Some points, one per row:
[ 0.63 -1.36 -0.45 -0.46  0.23  0.38  2.58 -1.65  0.39  1.57 -1.59  1.41  1.16 -0.72  0.39  3.42]
[-0.02  0.95  0.91  0.37 -0.11 -0.30 -3.34  1.55 -0.99 -0.37  1.36 -0.85 -0.20  1.17 -0.86 -1.72]
[ 0.75 -1.96 -1.66 -0.20  0.37  0.92  5.17 -3.17  0.30  1.57 -1.18  1.96  2.36 -2.43  0.82  5.71]
[-0.67  0.56  1.26  0.13 -0.51  0.26 -2.46  1.44 -0.31 -0.34  1.07 -0.25 -0.20  0.49 -0.31 -2.45]
[-0.05  0.92  1.54 -0.02 -0.16 -0.85 -4.02  2.34 -1.64 -0.32  0.13 -1.58 -1.45  2.52 -0.43 -2.30]
[-0.37 -0.51  1.28 -0.70 -0.45  0.32 -0.59 -0.38 -0.26  0.23 -0.68  0.26 -0.63 -0.16  0.63 -0.84]
[-0.80  0.40  0.99  0.46 -0.07  0.22 -1.81  1.02 -0.25 -0.23  0.23  0.10 -0.42  1.10  0.30 -2.69]
[-0.30 -0.76 -1.17  0.45  0.17 -0.09  3.67 -1.16  0.48  0.38 -0.36  1.07  1.19 -0.75  1.42  2.27]
[ 0.32 -1.22 -1.18  0.76  0.52  1.16  3.23 -1.22  0.05  0.46 -0.24  2.03  1.77 -1.57  0.91  2.09]
[-0.94 -0.01  2.13 -0.11 -0.58  0.19 -0.83  0.29 -0.05 -0.14 -1.31  0.57 -1.62  1.76  1.12 -2.20]
[-0.32  0.36  1.08 -0.19 -0.85  0.37 -2.09  0.60 -0.52  0.12  0.49  0.00 -0.54  0.81 -0.39 -1.11]
[-0.20 -2.88 -2.13 -0.59 -0.61  1.94  8.41 -5.07  0.67  1.10 -1.16  3.85  3.39 -6.02  2.34  7.13]
[ 0.77  0.14  0.72 -0.60  0.67 -0.04 -1.68 -0.05 -0.45  0.69 -0.02 -0.44 -0.91 -0.22 -1.20 -0.25]
[ 0.40 -3.07 -3.69 -0.40  0.38  1.97  9.08 -5.12  0.21  0.67 -0.01  3.46  4.51 -6.97  1.62  8.34]
[ 0.47 -1.50 -1.09  0.00 -0.12  1.37  4.07 -2.63  0.63  1.11 -0.52  2.54  2.23 -2.65  0.92  3.53]
[-0.22  0.79  0.67  0.36  0.06 -0.19 -2.48  1.33 -0.67 -0.85  0.85 -0.95 -1.23  0.83 -0.90 -1.94]
[ 0.09 -1.93 -1.14 -0.43  0.18  0.91  4.05 -2.68 -0.44  1.17 -1.12  2.03  1.51 -2.48  1.16  4.37]
[ 0.07  0.83  2.16  0.21  0.04  0.34 -3.92  1.66 -0.16  0.00  0.98 -0.20 -1.03  1.01 -1.02 -3.22]
[ 0.43  2.28  1.01  0.10  0.80 -2.42 -6.33  3.77 -0.19 -2.05  0.74 -4.43 -4.05  4.46 -2.24 -5.47]
[-0.01 -0.37 -0.84 -0.41 -0.62  0.43  2.06 -1.33  0.32  0.49  0.31  0.93  1.59 -1.23  0.23  1.40]
[-0.45  0.50  0.67 -0.03 -0.13 -0.44 -1.64  0.97 -0.94 -1.58 -0.10 -1.43 -1.52  1.10  0.21 -1.22]
[ 0.49 -1.22 -1.24 -0.32  0.72  0.16  1.64 -0.96 -1.25  0.01 -0.04  0.39  1.33 -2.02 -0.20  2.78]
[ 0.15  0.28 -1.08  0.20 -0.08 -0.41  0.34  0.11 -0.04 -0.67  0.74 -0.76  0.33 -0.41 -0.12  0.98]
[ 0.15  0.25 -0.54 -0.28  0.01 -0.07  0.63 -0.21  0.33 -0.14 -0.04 -0.01  0.25 -0.86 -0.50  0.75]
[-0.57  0.24  1.77 -0.25 -0.31 -0.18 -2.70  1.23 -1.25 -0.19 -0.27 -0.64 -1.08  1.92 -0.37 -1.96]
[-0.77 -0.33 -1.59  0.00 -1.07  0.66  3.42 -1.35  1.44  0.57  1.12  1.86  2.39 -2.79  0.71  1.49]
[-0.35  0.67  0.58 -0.06 -0.44 -0.20 -1.41  1.23  0.05 -0.21  0.43 -0.54 -0.37  1.08 -0.30 -1.81]
[ 0.02  0.86  1.59 -0.06  0.20 -0.09 -3.89  1.87 -1.98 -1.50  0.18 -1.21 -1.86  1.13 -0.37 -2.04]
[-0.81 -0.57 -1.68  0.36 -0.29  0.69  4.20 -1.64  0.93 -0.14  0.52  1.36  2.18 -2.14  1.46  2.28]
[ 0.19  0.95  1.61 -0.14 -0.01 -0.22 -4.18  1.72  0.28  1.50  0.68 -0.71  0.05  2.34 -1.58 -2.72]
[ 0.76  1.12  2.09  0.09  0.80 -1.43 -6.14  3.19 -2.10 -0.26 -0.46 -2.53 -2.76  4.36 -1.01 -2.70]
[ 0.56 -2.88 -0.83 -0.86  0.87  1.61  4.47 -4.03  0.60  1.58 -1.51  2.41  1.36 -4.23  0.43  4.85]
[-0.85  0.72  0.74 -0.26 -0.86 -0.35 -0.94  0.48  0.06 -0.40  0.10 -0.35 -0.68  0.70 -0.03 -1.76]
12 more points follow, each with its number after it:
[-0.86  0.49  0.33 -0.01 -0.73 -0.50 -0.16  0.90  0.45 -0.52  0.67  0.20 -0.05  0.76  0.51 -1.85] 0
[-0.23 -1.23 -0.15  0.60  0.75  0.70  1.56 -0.36  0.32  1.44 -1.11  2.10  1.54 -0.45  1.28  0.11] 1
[ 0.46 -1.33 -2.05  0.00  0.97 -0.04  4.33 -1.94 -0.51 -0.36 -0.85  0.45  0.94 -1.82  1.37  4.62] 2
[-0.06  0.51  1.58 -0.06 -0.20 -0.54 -3.02  1.13 -1.02  0.10 -0.61 -0.92 -1.66  2.56  0.10 -1.35] 3
[-0.27  1.42  1.94 -0.25 -0.26 -0.93 -4.07  2.07 -0.82 -0.54  0.42 -1.33 -1.81  2.29 -0.95 -3.00] 4
[-0.13 -0.06  0.37 -0.18  0.34 -0.09 -1.29  0.95 -1.53 -1.29  0.36 -0.83 -1.09  0.24  0.06 -0.39] 5
[ 0.07  0.21  0.40 -0.03 -0.39 -0.26 -0.79  0.10 -0.42 -0.23  0.24  0.02 -0.32 -0.35 -0.19  0.12] 6
[ 0.54  0.72 -0.85  0.21 -0.12 -0.92 -0.83  0.78  0.20  0.46  1.00 -1.06  0.98  0.57 -1.17  0.27] 7
[ 0.44  1.34  2.73 -0.09 -0.37 -0.27 -4.38  1.61  1.32  2.36 -0.70 -0.30 -1.82  4.54 -1.70 -3.95] 8
[ 0.58 -0.60 -1.34  0.64  0.89 -0.64  2.15 -0.73  0.97  1.64 -1.28 -0.39  0.73  1.32  0.50  2.32] 9
[-0.11  0.22 -0.27 -0.07 -0.44  0.57  0.28 -0.06  0.51  0.44  0.44  0.52  0.64 -0.43 -0.46 -0.41] 10
[-0.80  1.49  0.31  0.64 -0.39 -0.81 -1.60  1.93  1.04 -1.01  0.65 -1.35 -1.17  2.15  0.12 -4.00] 11
Which two of these numbered points are nearest to each point below, ignoring the direction in which the first points spread most? Their numbers follow each, nearest first.
[-0.17  2.21  3.19 -0.06 -0.70 -0.68 -5.85  3.37  0.06  0.46 -0.21 -1.19 -2.66  5.12 -1.41 -5.63] > 8 1
[ 1.38 -1.90 -2.90  0.16  0.96 -0.10  5.38 -2.26  1.20  1.78 -1.50  0.86  2.29 -1.10  0.63  5.77] > 9 2
[-0.77  0.76  1.41  0.39 -0.34  0.16 -2.76  1.96 -0.78 -1.02  0.51  0.02 -1.13  1.35  0.56 -3.72] > 0 10
[ 0.24  1.02  1.39  0.38  0.01 -1.18 -3.16  2.27 -0.06  0.82 -0.67 -1.43 -1.13  5.07 -0.38 -2.39] > 9 3
[ 0.03  0.13  0.14  0.18 -0.24 -0.56 -0.04  0.12  0.69  1.62 -0.94 -0.11  0.17  2.29  0.51 -0.07] > 9 3
[ 0.50 -0.68 -1.20 -0.23  0.06  0.64  2.03 -1.61 -0.21 -0.36  0.48  0.80  1.27 -3.29 -0.32  2.63] > 6 5
[ 0.21 -0.28 -0.37 -0.03 -0.07  0.52 -0.06 -0.15 -0.70  0.15  1.02  0.11  1.31 -1.31 -0.30  1.07] > 6 4
[ 0.67 -0.64 -3.00  0.52  0.35 -0.14  3.35 -0.90  0.18  0.76  0.69  0.20  2.99 -2.04  0.17  4.17] > 7 2
[-0.43 -0.13  1.46 -0.43 -0.22  0.22 -1.44  0.23 -0.27 -0.22 -0.56 -0.12 -1.13  0.66  0.26 -1.57] > 4 3
[-0.03 -0.85 -0.01 -0.18  0.06  0.53  1.25 -0.86 -0.56  0.32 -0.53  1.60  0.53 -0.98  0.58  1.73] > 4 6
[ 0.48  0.15 -0.30 -0.16  0.18 -0.10 -0.36  0.00 -0.50 -0.74  0.30 -0.14 -0.04 -0.88 -0.34  0.30] > 6 5
[-0.18  0.04  0.15  0.05 -0.48  0.54 -0.59  0.33  0.16  0.78  1.02  0.47  1.26 -0.21 -0.34 -0.74] > 10 4
[-0.53  0.35 -1.64  0.57 -0.27 -0.25  2.96 -0.64  1.90 -0.61  0.46  0.39  0.56 -0.65  0.39 -0.11] > 11 0
[ 0.25 -0.14 -0.45  0.33 -0.29 -0.10  1.02 -0.54  1.04  1.76 -0.43  0.50  1.31  1.16 -0.02  1.16] > 9 10
[-0.90  0.83  0.04  0.27 -0.99 -0.95  0.45  0.44  0.92 -1.13 -0.11 -0.66 -1.35  1.53  1.03 -1.93] > 11 0
[ 0.33 -1.76 -2.61  0.25  0.71  0.26  5.00 -2.41 -0.39 -0.11 -0.87  0.64  1.52 -2.29  1.46  5.18] > 2 5
[-0.60  0.27  0.47  0.46  0.04  0.13 -0.67  0.33  0.29 -0.82  0.24 -0.02 -0.51  0.28  0.65 -2.01] > 0 11
[ 0.50 -1.66 -1.46  0.11  0.18  0.51  4.99 -2.85  1.02  2.16 -1.17  1.62  2.61 -1.69  1.10  4.58] > 9 3
[ 0.05 -1.31 -1.43  0.23  0.13  0.20  4.36 -2.25  0.89  1.91 -1.19  1.41  2.20 -1.19  1.17  3.73] > 9 3
[ 0.16 -0.25  0.13  0.90  0.57  0.85  0.20  0.54 -0.12 -0.10 -0.13  0.95  0.81  0.37  0.73 -0.66] > 1 10
[ 0.94 -2.46 -0.88 -0.65  0.74  1.41  4.64 -3.35 -0.05  2.22 -2.01  2.65  2.14 -2.99  0.70  5.98] > 3 4
[ 0.75 -0.12 -1.56  0.26  2.19 -1.29  1.12  0.31  0.15 -1.32 -0.95 -1.77 -1.41  0.29  0.15  0.54] > 2 5
[-0.81  1.28  1.51 -0.05 -1.08 -0.69 -2.73  1.85 -0.08 -0.65  0.72 -1.22 -1.09  1.98 -0.30 -3.15] > 0 10
[ 0.34  1.26 -0.78  0.75 -0.06 -0.95 -1.93  1.97 -0.23 -0.14  1.12 -1.50  0.28  1.54 -0.71 -0.75] > 7 10
[-0.10 -0.32 -0.15 -0.04  0.01  0.29  0.81 -0.74  0.15  0.29 -0.35  0.54 -0.11 -0.14  0.33  0.89] > 4 6
[ 0.05  1.81  1.11  0.38  0.11 -1.03 -3.30  2.17  0.97 -0.63 -0.16 -1.63 -2.26  3.41 -0.96 -4.42] > 11 10
[ 0.46 -1.40 -2.13 -0.20  0.24  0.19  5.00 -2.57  0.35  1.04 -1.31  1.38  2.15 -1.64  1.08  5.13] > 9 2
[-0.41 -0.30 -0.41  0.03  0.01 -0.15  0.27  0.18 -1.29 -1.63  0.72 -0.30 -0.49 -0.94  0.92  0.59] > 5 6
[ 0.90 -0.29 -2.33  0.12  0.24 -0.11  2.94 -1.32  0.64  0.15  0.56  0.38  1.52 -1.97 -0.69  2.99] > 7 6
[-0.75 -0.92 -2.09 -0.29 -0.53 -0.11  5.86 -2.94  1.50 -0.44 -0.41  1.48  1.27 -2.94  2.08  3.56] > 11 0
[ 0.42 -2.28 -0.88 -0.62  0.29  1.16  4.49 -3.06 -0.26  1.33 -1.64  2.56  1.92 -2.94  1.18  4.70] > 3 4
[ 0.21 -0.63 -0.90 -0.42 -0.01  0.97  1.88 -1.73 -0.32 -0.41  0.73  0.99  1.01 -2.89 -0.08  2.05] > 6 4
[ 0.25  0.49  0.10 -0.18 -0.28  0.02 -1.06  0.48 -0.50 -0.59  0.65 -0.63 -0.61  0.04 -0.64 -0.60] > 6 4
[-0.83  3.16  2.73  0.18 -1.35 -1.86 -7.12  4.57  0.40 -0.53  1.09 -2.67 -2.63  5.97 -0.95 -7.55] > 0 11
[ 1.04 -0.76 -3.00  0.75  0.59  0.49  4.06 -1.56  0.13 -0.16  1.08  0.80  2.86 -3.59  0.07  4.36] > 7 6
[-0.63 -0.31 -0.62 -0.21 -0.14 -0.22  0.31 -0.23 -1.19 -1.60  0.51 -0.31 -0.23 -1.30  0.99  0.73] > 5 6
[ 0.06  0.26  0.03  0.21  0.45 -0.68 -0.58  1.09 -1.05 -0.87 -0.46 -1.12 -1.12  1.50  0.64 -0.09] > 2 5
[ 0.06  0.71  0.37 -0.23 -0.54  0.14 -1.71  0.31 -0.79 -0.69  0.80 -0.66 -0.58 -0.16 -0.61 -1.05] > 6 4
[ 0.12 -1.38 -0.05 -0.43  0.02  0.49  2.53 -2.02  0.60  1.42 -1.34  1.37  0.77 -0.96  0.78  2.59] > 3 4
[-0.43  1.53  1.27  0.08 -0.13 -0.99 -3.90  2.29  0.23 -1.23  0.17 -1.47 -2.33  2.83 -0.65 -4.78] > 0 11
